Each path below is one point turned by a fixed rotation once a step. After each direction that follows a path, write how fast that rotation turns it, in deg/step (0 if it stays still).
Each turn is a multiple of 5 degrees from 10 to 175, or 0.
Each row of a path follows its step; steps can be skipped.
Rotation 1:
step 1: [ -4   2  -7  -5  11 -10  -7   8   8  18   5 -10   4   9  -3 -13   6  -9
  -2  -9   0  -4  -4   2  -1 -24   3  15  -4   0   9  -9   2  15   5   5
   2 -13 -13  -6  -2]
step 2: [ 10   0 -11   9  -2 -12 -13   6   5   1   4  -2  -9  -3 -16   9   2  -5
  -8 -13  -1   4  11 -23   8  -8   1 -11   1  -8  -9  15  -6   7   7  -2
   5  -4  -8  13   2]
step 4: [  0   6   3  -2   9 -11   0 -23  20 -15  -7   1  -5  -6  11 -14  -1  -2
   2  10  -8   3   6   9 -14  -5   0  -4   6   7   4   3  -3   4  -5   2
 -21   2  -2   6  -6]
step 5: [  6  -1   3   5   0   4  -6  -9  -5   4   1 -12  -7  -7  17   6  -5   1
 -14   8  -6   4   5   6  -5   1  -4  -3  -6 -24  13  -8  -2 -13  13  -5
  -9   6   9  12  17]
step 6: [-20  -9   8   6 -11   0  -2  -2 -21  -4   0 -11   0   6   2   0  -7   1
  -6   9  14  -2  -9  -9  -3  21   5 -12   5   9   1  -5  -1  -2   0  16
  -1   8   3  -2  11]
step 8: [ 11   9  17   2   3  12   7  13   0   0   2  -5  -1 -18  -8   7  -9  -7
   6   0   9  12  -7  12   1   9   5  12 -13   1   4   9  -2  -4   4  -8
  14   2  -4   7 -14]
step 9: [  5  -2  -3   4   2   2   4   8  -1  11   9  -3  -2  13 -15  -4 -13  -4
  12   0  10  -9  17   8   4   3 -12   1  -3   7  11 -13  10   0 -13  -4
  20  -9  11  -9   1]
step 14: [ -2 -11  16  -5  -3  -4   0 -18  -7  -4 -11  -7   9   2  19  -1  -1   4
   5  -6   4 -17 -14   3   6   5  -9   1  -6  -7   5   0 -10   7  11  -4
 -16  -3  -4  16  -2]
step 15: [ -3 -10   3   4 -13   0   2  -7   8   4  -1 -16   2   8  15 -11   0 -11
   3  20   3   8  -5 -22  -9  -1   1   4   4  -9  10  11  -3  -5   2  10
   3  -6  16  -3  -1]
step 16: [  3   2   4   2   2   9  -9  10 -10  -5   8 -16   1  -3  -7   7   4   2
  13   1 -21   2 -13   3 -16   4  22  -3  -1  -6  -6   1  -3  -4   3  14
  11   7  10   0   8]
Directions:
[ 2 -3 -4  0  0 -3  2  4 -1 -4  2 -3 -2  3  1  4 -2 -2  3 -5  1  6  2  3
  4 -2  2  1 -1  3  0 -1  2  1  3 -1  1 -3 -3 -7 -2]	40
[ 4 -1  2  3  5  3 -4  1 -4  1 -1  2  0  3  2 -4  3 -1 -1 -3  1 -1  2 -3
 -2 -3 -2 -1  0 -1 -3  5  6  6  0 -3 -5 -3 -2 -2  1]	35
[-2  1 -5  2 -2  0 -6  2  6 -2 -4  5  0 -3 -5 -3  4  2  1 -4  1  1  5  4
  0  1 -3 -2 -2  0  4  1  0  0  2  2  0  1  0  0  2]	45
[-1  2 -4  0  0 -5 -1 -1  0  3  0  3 -6  0 -1  1 -1  3  1  4 -2 -3 -1 -3
  1  3  1  3 -4 -3  0 -1  7  0  4 -2 -2 -2  7 -3 -3]	170
[ 2  1  0 -2  3  0 -3 -2 -5 -1 -1  1  3 -3 -1  1 -2  6  4 -2  3  2 -5  0
  1 -3  3  3 -6  2  0 -3  2  2  1  7 -2  0 -2  4  1]	170
